Each row is where one point has got to under a steady rotation. How many steps took it there?
The counts run from 0 to 224.
[125 202  89 123 127 122 124 123 116 145 118  84 157 117 160 133 120 147
 120 166 135  95  91 104  88 127 132 124 104 123  97 151  99 135 100 125
 115 133  77 151 158 106 109 113 164 120 127 164 164 143 106 127 134  90
 155  95 121 135 147 117 152 139 113 216 145 138  82  95  97 137 134 173
 113 108  94 119 173 176  85 137 149 121 110] | 178
[135 121 170  71 108 137 128 100 111  95 122 118  88 148  98 151 170 124
 180  91 114 145 116  72 127 153 133 130 142 133  97 152 131 118 148 136
 113 151 167  82 177 155 137 122 177  83 106 142  60 149 137 101 143 120
 145 115 159 116 118 144 105 174 139 174 145  90 124 178  83 135  92 122
 157  98 122 143 146 115  98 129 158 140 100] | 104
[ 90 179 128 192 131 157 114 105 102 161 138 133 148 104 158 125  93 125
 108 169 156 119 134 127 108 115 122  87 181 119 113 152 141 140 116  95
 183 108 114 170  85 133 136 123  57 176 136  87 135 133 123 148 154 170
 134 104  40 126 135 105 126 100 128  81 114 181 127 124 147 117 122 122
 114 143 160 135 156 147 137 113 106 111 136] | 150
[109 173 139 113  98 111 100  91 151 162 145 135 164 111  94 170 120 106
 153 162 136 119  99 145 104 193 134 120 116  82 136 148 135 120 186 145
 138 113 109 132 147 109 135 118  73 125  94 149  78 157 162 149 158 155
 127  83 120  92 132 108 160 109  90 117 134  99 119 176 138 133 111 177
 153 162 116 137 136  70 119 123 121 135  74] | 152
[102 131 168 141 127 169 117  99 131 133 151 163 105  92  91 165  98 110
 139 148 138 145 114 113 156 154 112 137 196 150 120 126 170 132 155 100
 141 119 170 138  81 137 152 145  89 144 129  82  89 130 151 110 150 187
 124 121 124 112 117 126  93  90 146  64  97  93 125 188 132 102 121 123
 148 160 166 146 143 132 148 131 130 116  96] | 132
[ 96 122 131 130 132 133 138 149  50 156 104 117 100 148 158 154 114 127
 162  66 146 184 154 122 126  98  78 102 179 141  69 123  83 182 109 127
  94 150 138 136 161 154 175 101 126 131 116 109 137 126 134 109 153 123
 104 119  99 167 150 127 101 140 155 110  94 177 128 129 118 127 108  98
 120  96 106 174 129 144 103 138 143 118 132] | 102
[115 142 140 149 157 158 117 137  84 129  99 119  92 101 141 159 116 118
 120 127 114 178 133 118 135 107  93 119 198 191  84 131 148 136  88  74
 137 145 186 127 126 160 151 113 170 136 110  93 172 107 123  95 113 125
 141 138 101 163 123 124  92 131 178 118  93 157 142 136 118 103 118 114
 105  90 178 144 170 153 159 105 149 129 132] | 110
[ 95 133 126 181 112 148 128 134 108 154 122 135 167 172 138 124  87 153
 120 135 170 105 129  82  91  83 105 109 152  97 104 120  94 167 128 144
 126 149 102 188 129 138 130 122 100 117 117 169 162 114 109  93 138 121
 145 130 105 165 142  86 141 114 115 135 147 189  95 102 114  88 133 124
 138 154 112  90 185 183  69 122 129 135 145] | 186
[ 94 144 126 189 142 198 134 132 105 171 123 134 119  88 122 134  83 149
  97 168 171 159 121 116 106  95 128 110 138 131 119 129 154 160 114  79
 125 110 132 154 104  94 110 124 114 139 136 108 162 117 116 118 144 135
 135 108 129 129 122  95 132  85 152 128 104 145 120 113 107 103 129 154
 102 135 155 133 165 222 142 118 128 130 158] | 23
[104 154 145 146 144 160 134  85  97 174  91 135 107 121 100 136 143 112
 164 134 156 174 133 152 140 163 100  86 162 157 118 131 100 145 124 125
 121 153 117 123 114 131 147 132  65 153 145  87  90 114 164 177 178 122
  79 112  93  90 111 105 111 105 148  71  99 149 145 167 129 133  98 126
 137 127 110 182 117  70 116 145 146 133 126] | 137
[122 116 165  80 130  87 145 111 169 124 108 112 148 132  89 145 114 148
 146 111 100 128 123 118 129 137 103 153 136 118  96  90 120 142 169 146
  82 175 126 121 160 118 154 139 175  89 106 145 120 144 132 142 160 109
 129 146 162  73 107 129 126 163 117 209 151 106 132 132  96 149 103 185
 148 117  82 120 108 142  67 120 160 151  97] | 192
[ 92 141 174 163 145 157 113 119 140 141 138 148 136 102 102 139  57 134
  94 160 136 142 128 153 126 146 104 114 191 197  94  75 138 146 140 111
 121 114 179 100 156 138 129 127 141 148 116 104 119 130 143 110 141 146
 111 144 159 107 121 121 143  77 121 136  89 108 110 154 118 120 115 141
 158 143 170 160 141 189 176 124 128 115 151] | 5
[ 69 126 162 154 140 134 125 122 155 142 121 178 123 124  61 142 119 141
 139 108 107 200 134 121 165 119 109 111 155 120 125  73 137 148 158 115
 157 180 156 128 116 183 125 157 108 131 127  71 114 115 162 142 124 122
  82 164 143 140 106  93 136  82 146 101 147 128 137 140 118 104 100 124
 134 136 163 152 126 138 147 125 109 167 143] | 220
[ 82 128 154 159 145  82 147 121 139 144 103 136 159 125 128 138  49 143
 118 128 120 118 170 144 114 116  67 114 183 132  85 102 115 182 138 146
  88 179 118 173 114 147 156 125 114 111 110 137 182 115 128 140 178 114
  96 155 132  97 128 108 106 144 138 138 118 195 141 111 127 142  96 151
 117 134 103 152 111 194  79 113 134 150 141] | 189
[118 149 128 110  92 146 124 119 113 152 177 122  99  78 114 167 131 109
 133 135 164 137 113 122 108 143 123 129 150  94  93 170 166  83 171  89
 135 107 142 147 114 100 152 110 115 142  84 118 111 119 121 131 146 202
 155  69  93  88 154 130  99 148 117 122 110 101 108 168 124 131 134 126
 131 152 135 113 150 130  85 101 122 135  71] | 135
[134 170 115 129 131 146 143  88 169 148 106 135 125  75 111 153 143 143
  86 157 101 134 108  91 116 103 172 131 106 108 131 172 169 107 110  65
 155 133 133 155  87 107 107 123 140 130 159 125 164 134 106 141 132 115
 140 124 104  94 103 110 101 139 153 162 152 121 151 107 100 156 114 162
  85 126 171  85 135 171 129  67 156 146 108] | 39
[ 95 119 152 181 135 142 110 131 107 132 115 132 108 106 127 169 114 137
 117 113 123 171 146 112 133  97 117 114 202 158 106 149 168 104 118  82
 150 137 189 144 116 163 146 100 133 145 102 127 151 109 135  90 114 169
 143 135  98 141 122  96  81 163 170 112  89 186 135 175 123 117  98  97
 106 110 157 138 151 142 133  70 124 122 100] | 114
[127 185 142 181 124 124 121  80  96 179 141 129 127 114 144 123  99 138
 155 143 156  93 152 127  98 122 121  88 159 128 116 161 122 139 111 133
 152 125 118 158  82 113 152 122  82 153 141 116 120 133 122 172 180 149
 121  91  50  88 125 130 100 141 133  90 110 182 128 140 134 147 109 143
 125 142 136 125 114 156 115 114 138 101 119] | 154
[114 178 102 117 141 132 124 128 120 138 141 139 191 122 129 124 110 151
 127 153 139 116  99 101 138  84 112 141  87  70 101 120 151 152 128  85
 158 128  81 175  99 141 110 154  94 129 120  89 177 123 110 112 111 128
 147 112  86 182 125 125 148 107 127 124 181 119 105  86 131  93 164 144
 115 152 147  95 207 146 107 149 114 149 142] | 59
[112 175 134 134 158 148 139  91 117 177  85 131 119  91 121 126 139 124
 153 165 133 145 123 157 143 174 113 114 151 181 127 129 110 139 107 107
  96 131 134 105 117 120 149 132 119 159 156  84 125 127 139 194 175 105
  99 117  97 106  98 120 102  95 160 113  83 119 134 129 145 137  86 169
 144 109 131 181 121  92 170 143 159 106 107] | 141
[115 165 123 144  93 222 134 118 126 141 133 109 115 111  90 123 129 160
 125 168 171 130  64  83 119 138 176 138 116 122 110 121 146 134 125 107
 143 105 132 109 141  90  85 146 142 123 118 146 103 123 126 101 166 128
 143 109 155 100 137 128 149 110 117 180 145  79 109 115  96 137 160 159
 135 125 144 123 195 199 109 134 154 112 125] | 20
[127 159 126 118 112 149 139  80 100 183 153 145 130 120 131 116 126 130
 183 134 199 120 112 113 108 122 136  92 103  91 114 147 104 156 139 154
 146 116  84 145  95  98 151 126  65 139 183 119  75 159 129 156 183 114
 120  92  78  88 149 142 137 107 111 114 133 121 126 143 112 140 130 170
 149 143 116 126 136 114  94 167 141 115 141] | 155
[108 166 132 122 127 137 139 131 143 127  72  98 142 138  94 120 177 160
 119 116  93 198 116 111 147 128 136 130  90 120 135 108 101 135 113 105
 102 171 101  94 176 160  98 154 170 107 114  85 155 108 160 173 146  63
 147 140 125 152 113  99 138 152 152 176 168 124 121 113  96 140 106 114
 102  93 107 155 162 121  81 118 145 181 100] | 213
[ 95 118 167 142 101 153 177 136 130 122 124 128 129 185  74 117 135 164
 147 105 140 142 131  86 170 138 120 142 144 108 107  73  91 166 151 154
 102 191 107 102 131 151 124 157 108  93  76 110 116  90 142 156 169 116
 116 143 159 128 124 102 120 124 137 120 175 124 118 133 120 128 119 111
 165 141 103 170 145 151  58 170 137 157 132] | 208
[103 141 154 118  80 143 120 126 133 152 178 112 108 112 108 161  87 145
 124 130 179 112 114 112 102 143 144 112 133  98  93 140 157 117 185 130
 117  96 147 129 177  73 126 109 142 116  80 164  85 139 139 136 165 181
 127  71 127  78 127 116 148 156  99 183 136 114  84 155  98 125 116 164
 164 132 123 131 149 191  68 105 134 132  90] | 12
[111 183 101 135 118 157 111 128  81 184 122 115 130 102 122 170 159 126
 133 127 165 189 115 122  98 143 118 102 136  80 140 160 147 125 144  90
 127 128 109 134 151 126 129 115  84 136 111 119 117 128 155 146 143 153
 130  80  91 144 149  88 137 140 128 111  93 149 104 155 124 111 133 116
 108 133  95 133 172  76  72 108 115 138  80] | 134
[144 183 125  99  98 152 129 107 115 146 163  85  94 105 126 141 167 130
 161 146 168  88  96 100 120 155 128 134 118 114 109 175 148  99 139  99
 125  96 117 121 117  89 126 116 140 140  90  97  97 131 113 152 167 172
 155  59  86  89 141 135 102 176 130 136 119  89 106 157 114 134 134 140
 136 122 124 130 155 131  86 134 170 102  73] | 139
[ 97 142 152  81 142 112  84 107 130 118 118 187 173 132 113 113 109 121
 170 118 133 132 113 127 144  89  92 132 107 108  90  89 126 169 143 124
 150 142 128 150 132 176 116 146 116 128 147 114 110 160 130  70 124  85
 116 153 148 185 137 150 152  75 126 133 184  86 129 111 104 109 126 148
 140 151 169 122 161 127 147 182 115 136 180] | 76
[ 98 142 152 117 119 124 114 129 168 104 119 110 177 145  71 156 112 144
 114 167  93 149  86 113 149 152 115 159 146 115 111  80 143 152 154 115
 110 154 120 129 166 148  91 162 155 113  75 153 148 117 139  83 108 119
 164 167 199 158 119  93 155 136 112 180 160  85  95 130 118  94 133 148
 161 160 118 124 182 165  97 132 133 155 123] | 200
[131 140 146 127 109 115 101  99 162 108 140 130 149 113 104 148 101 157
 116 148 131  97  99  85  96  98 157 140 130 100 105 147 159 120 153 123
 169 134 125 156 135 132 103 136 128 110 129 197 121 157 104  75 113 130
 175 140 142 121 131 124 134 139 106 190 189 123  94 140  84 139 134 139
 145 169 156  70 157 191  83  97 144 134 143] | 183
[ 79 150 152 141 102 102 101 141 118 118 121 124 171 173 116 142  91 143
 156 117 108 125 135 114 138 138  68 127 137 100  92  88  96 162 151 161
 122 173  99 143 159 177 127 128 119 100  55 143 141 123 146 107 137 116
 109 121 150 172 140 115 146 143 110  95 191 120 135 132 131 102 108 116
 159 148  93 147 148 101 102 176  83 135 129] | 81
[112 140 173  91 111  90 153 114 178 135 161 154 146 105 101 166 104 133
 144 138 128 100 120 108 136 129 107 148 138  63  93 129 162 123 183 103
 116 131 120 186  63  74 164 137 119 109  94 107 137 133 101 146 177 144
  90 116 113  69 121 144  95 135 128 130 157  81 161 128 106 131 121 190
 119 146 129 108  88 165  89 127 135 157 116] | 48
[105 140 160 186 142 157 163 114 116 190  87 125  99 113 118 119 102 134
 134 115 141 171 167 129 116 141 124  69 163 149 116 124  97 157 122 153
  96 162 145 131 138 117 143 110  92 130 161 107 111 126 168 191 173 104
  71 112 113  72 111 102 116 117 133 117  96 181 139 143 117 158  81 160
 136 117 122 193 106 162 122 110 165 137 144] | 14
[116 215 101 169 147 183 149 103 156 139  79  78 146 114 123 143 139 170
  87 177  92 118  79  91 131 162 154 157 113 130 124 142 153 129  98  93
 119 155  95 132 138 119  74 153 132 122  91 116 187  98 139 152 135 105
 158  99 138 123  90  91 140 164 154 161 144 125 136  97 111 150 133 159
 104 112 106 124 163 134 100 118 142 155  85] | 38
[120 143 150  91 135  83 155 149 125 141 142 130  98  87 114 153 144 137
 141  83 123 173 141 109 131  95 120 130 119  90  93 133 144 120 142  94
 100 134 118 131 131 123 138 132 177 114 131  93 164 132  89 172 154 114
 111 110  96 127 123 134 100 179 161 188 132 142 131 105  96 142  96 147
 101  77 133 139 111 166  66  76 157 171 117] | 210
[104 148 166 129 141 155 116 115 118 143 133 137 118 118 118 102  75 126
 142 155 151 148 114 149 133 160 102 121 167 195  85  80 107 178 131 132
  88 120 154  87 154 131 146 136 169 148 129 100 108 130 129 142 166 122
 104 122 152 111 116 134 136  74 122 142  94  91 113 149 128 130 102 154
 171 122 154 195 143 174 162 151 156 101 141] | 1
[113 187 120 169 150 183 120 112 110 158  93  81 123 148 127 101 114 155
 105 166 137 147 106 125 118 170 130 101 163 189 105 103  96 163  85 121
 110 137 130  97 184 160  86 141 139 140 118 133 120 127 168 143 144 104
 156  99 144 143 121  95 148 125 132 152 113 147  89 125 125 134 111 125
 140 119 121 155 203 165 131 146 152 122 124] | 2
